One turn moves every row onto another: examples first, then more rows asked:
kesem: [-11,-27,0,14,6,-10,0,14,6,-2,-20,-16,20,-2,21,13,-5,26,4,12,1,0,-15,8,6,31,0]
Zuper: [-22,-30,-11,-19,11,6,-6,33,-15,-7,-1,-13,-2,-5,11,-4,11,2,18,7,9,-2,-5,-12,0,-7,-8]
nalit: [22,-4,2,-4,-2,-3,9,7,8,-3,-6,6,-14,-5,7,-29,-31,7,-7,-9,-21,-5,14,17,4,-2,6]
Dafu: [0,-4,8,14,8,0,-18,-13,-3,4,8,-2,3,7,-13,10,36,-15,14,7,5,8,-22,-1,-9,7,-24]
Noliz: [-23,-23,-6,8,12,-16,-3,17,14,0,-12,-5,4,-2,18,12,0,19,10,21,-5,3,-3,8,25,20,11]
didag: [25,-21,7,3,3,1,2,-5,-3,18,-13,-14,-4,10,12,-17,-15,-19,0,-17,13,10,8,9,-27,4,4]
goval: [2,-19,-23,16,-13,1,-23,9,-15,-22,-15,13,8,16,2,22,-19,0,2,4,10,12,-6,6,8,0,-8]
tiri: [25,13,12,5,-16,12,-10,-12,9,18,-1,11,-7,11,20,-4,-15,-15,-11,-23,10,1,1,-6,-12,-10,7]
fel: [4,16,11,2,6,6,10,-3,17,17,0,-12,4,-12,25,-10,-13,1,-12,-16,12,-11,2,-1,-28,-2,20]
Tudi: [26,5,20,4,6,-6,17,-21,14,8,-3,-1,-7,1,10,-12,1,-2,-10,-5,-33,-8,8,15,0,16,3]
Duge: [17,9,1,-9,1,-2,8,-16,-15,-14,-2,-4,-7,-3,-14,-5,-14,-4,-12,-16,-16,-10,20,18,-15,-14,6]
numi: [-28,24,-3,4,5,-4,-10,-16,5,-11,4,10,23,-19,-1,22,17,13,-1,-5,-5,-11,-9,3,3,10,1]
limon: [18,5,0,-13,0,-2,11,-19,-18,-12,-1,7,-4,-6,-3,-6,-9,-12,-10,-17,-24,-13,23,10,-17,-4,6]
ref: [-27,-9,-13,-10,9,5,-12,21,-19,-14,0,-5,10,-24,-9,-8,8,6,18,-6,16,-1,-11,2,-19,-7,-7]
fuma: [5,-17,2,5,-8,6,-1,-6,-13,-12,13,0,-5,7,-3,21,30,-21,12,7,-9,0,-19,-14,-1,7,-26]
vobal: [-15,-19,-25,-2,-2,-6,-20,8,-15,-19,-12,10,1,14,-8,24,-4,-3,11,3,3,11,9,6,23,-6,4]
loput: [-11,15,9,12,-1,7,-20,24,30,6,9,8,-3,-12,7,-9,6,19,12,5,8,-1,-32,-3,13,-1,-10]
Roras: [-2,-12,4,-7,-2,9,-19,2,-12,2,8,0,-7,18,-2,22,35,-12,9,7,4,2,-9,-19,8,-6,-22]
bive: [5,8,13,-7,2,7,10,0,8,19,-9,-7,8,-12,29,-14,-13,2,-6,-27,11,-10,6,-2,-27,5,17]
pov: [-16,-21,-3,19,18,-15,-5,7,13,-2,-11,-14,16,-10,-4,-6,6,15,16,15,-1,8,-11,23,7,26,-7]
Maba: [17,2,3,5,-1,0,14,8,16,-2,-5,0,-12,-2,0,-28,-27,10,-8,0,-18,-7,13,20,-2,-6,7]
losiv: [-17,12,-4,9,-6,7,-10,-12,1,-13,-8,10,28,1,16,40,7,10,-7,-6,-6,-12,-13,-12,4,14,4]
bes: [-19,5,0,-1,4,-9,-13,-15,1,-5,-2,8,10,2,12,44,21,7,-2,4,-8,-5,-3,-6,24,10,8]
Siz: [-3,1,14,4,-14,8,0,28,23,-5,15,4,-7,-7,15,5,12,16,8,1,-7,-11,-28,-17,21,7,-15]
Fen: [25,15,13,8,-13,6,-10,-13,8,16,1,1,-13,12,6,0,-11,-13,-13,-16,19,2,2,2,-18,-15,3]
giva: [-14,5,11,-8,6,5,-13,27,17,7,12,2,-6,-3,26,8,22,12,4,8,3,-12,-18,-25,20,0,-6]
puba: [-5,2,-21,12,-7,-3,-30,3,-4,-18,-2,19,2,6,-20,7,-9,-1,11,3,9,16,-8,16,16,-9,-13]
Zod: [14,-17,7,4,1,5,8,-6,0,19,-13,-25,-5,3,3,-17,-17,-12,0,-14,15,8,8,12,-30,-5,6]
foden: [-14,-22,-10,-17,-2,1,5,32,-20,-26,8,-10,-1,-20,5,-3,2,3,16,-4,6,-8,-14,-5,-6,1,-11]
Kanid: [24,13,18,7,7,-7,15,-27,11,8,3,-6,-7,0,4,-5,0,-1,-18,3,-27,-10,6,12,-7,4,2]

ref -> pov
losiv -> fuma
bes -> Roras
And these:
tiri -> limon
fel -> Kanid

One turn moves every row onto another: examples first, then more rows asked:
zigo: [3,13,-10,-27,-12,2,30,7,-7,36,17,10,-39,-5,-17,0,-11,15,18,19]
duko: [-30,2,-5,-13,-8,16,-1,7,21,43,13,-13,-11,1,-21,36,2,21,8,21]
vis: [14,-4,-14,-36,0,3,25,0,1,32,12,6,-33,-4,-7,-11,-6,23,18,25]
Kizas: [-9,7,8,-25,-12,20,-4,26,22,25,6,1,-7,8,16,2,-11,-10,19,13]
Pufid: [-29,-1,5,-31,-30,-11,-1,3,10,13,-11,-11,-12,11,-24,23,-30,8,3,10]
rovam: [-20,14,-15,-46,-32,5,16,12,23,37,15,-19,-9,8,-22,8,-15,30,26,24]
Teno: [-26,9,-26,-21,-6,11,8,2,5,39,-7,5,-5,16,-9,18,-14,-9,-9,-23]
tesek: [-15,5,-14,-33,5,20,20,24,15,25,-8,17,-4,18,-9,37,0,11,-12,2]
geguz: [-23,-9,-32,-18,-34,-11,3,20,23,29,-4,-11,-14,5,-5,12,-6,-5,-9,0]
Pozu: [-9,4,-16,-28,-13,-16,5,4,15,25,-16,2,21,4,-14,3,0,-19,-11,22]
vofo: [-3,-12,-35,-31,-10,11,3,4,-14,54,-5,-4,-6,20,-12,-20,7,18,31,5]
Nok: [-12,25,-8,-40,-24,1,22,19,11,42,5,-17,-2,20,-33,3,-6,40,25,11]
vuf: [-31,4,11,-43,-19,6,8,32,-1,40,-10,-3,-11,-9,6,-4,-14,2,3,4]
tezol: [0,-15,-14,-21,-3,-15,29,6,-1,31,16,15,-1,22,-19,-12,-16,35,-1,-2]
tidi: [-12,-1,0,-3,15,5,-2,4,-9,30,16,-4,2,4,-8,17,4,3,6,32]
seket: [-18,-6,-5,-24,3,-12,20,-12,-20,32,17,12,1,16,-7,-13,-16,18,-2,13]
dakil: [0,3,-18,-15,-13,11,7,17,-3,19,-9,26,-9,18,-29,-3,-9,4,49,5]
zuleb: [-19,-4,-10,-37,-29,-7,-1,24,-14,31,-22,0,6,28,-28,22,-12,-5,8,22]
goto: [-14,4,-9,-31,-17,-15,-4,27,3,19,-42,-1,-13,-1,0,10,-2,11,-6,15]
Boke: [-13,-11,-27,-48,0,14,20,-12,17,23,-9,-4,-2,3,-35,1,1,36,21,7]
zib: [7,-26,-17,-45,-29,0,6,8,-9,22,-12,16,-3,16,2,-8,3,-6,13,17]
fibig: [-26,-5,-10,-13,1,18,-11,29,-11,38,-15,0,-4,0,-20,26,12,14,25,23]
zes: [-3,-2,10,-18,2,-9,14,12,14,22,12,11,9,-21,-5,-10,0,29,13,15]
virop: [-10,6,-16,-14,-18,-20,9,15,-16,19,5,-5,-8,8,-22,15,-28,-14,-2,13]
bub: [-29,-7,-9,-46,-3,15,20,-6,9,5,-8,-2,-3,3,-37,2,-2,30,29,7]
raka: [-23,-13,-20,-23,-13,3,9,32,19,44,-8,7,10,-1,-13,17,23,6,-10,22]
suzes: [-7,0,-36,-27,-8,13,2,16,-13,17,-24,23,-12,20,-23,10,-8,13,40,11]
valar: [-14,-14,2,-22,-1,-4,26,0,-9,18,21,14,-5,30,-13,-6,-7,28,-1,4]
Lakan: [-8,-2,-23,-31,-16,14,3,1,-20,46,1,-7,0,42,-13,-10,8,11,25,8]
fod: [6,6,-35,-41,-14,-15,30,0,-1,22,5,-11,-8,4,-12,13,-5,18,-16,4]
sazu: [17,-6,-23,-25,-11,4,8,17,8,22,-14,27,0,28,-26,-7,-10,15,39,8]
beti: [-14,7,-20,-38,-32,-5,-2,-6,12,32,-29,-9,-6,-12,-21,-4,-12,17,25,-8]
noz: [-18,-4,-18,-33,-23,8,-2,18,-15,56,-2,6,13,33,-12,-9,1,15,33,20]
lin: [6,2,-27,-3,-8,1,2,25,-7,53,-10,22,-5,8,-7,6,12,27,16,-5]
vome: [-3,-5,-21,-27,-16,14,2,14,35,25,4,-6,19,22,-14,16,14,33,21,8]
vilan: [-4,9,-9,-39,-24,-6,15,22,21,36,-2,-13,0,12,-27,-12,-17,45,30,7]
Noder: [-13,2,2,-11,-6,1,-14,0,32,31,-18,8,-6,2,4,13,8,8,-1,17]
beze: [-3,15,-14,-48,-1,18,12,24,13,7,-10,-6,9,14,-5,17,-8,-13,7,20]
duz: [-34,1,-11,-32,-1,6,9,-13,16,15,-9,3,-1,9,-29,11,-15,43,19,1]
gul: [7,11,-23,-18,-1,-2,27,18,-4,20,24,13,-26,3,-8,7,-17,13,17,26]
sikad: [-13,10,-27,-2,3,-7,-6,32,8,22,-8,-18,-1,-10,0,6,9,8,3,10]
Peti: [-34,18,-10,-20,5,7,6,26,-3,45,-8,-10,17,-6,-12,-1,-8,6,6,-14]

tezol -> Boke
virop -> duko
Kizas -> vuf
And these:
gul -> rovam
fod -> vome
sikad -> geguz
zigo -> Nok

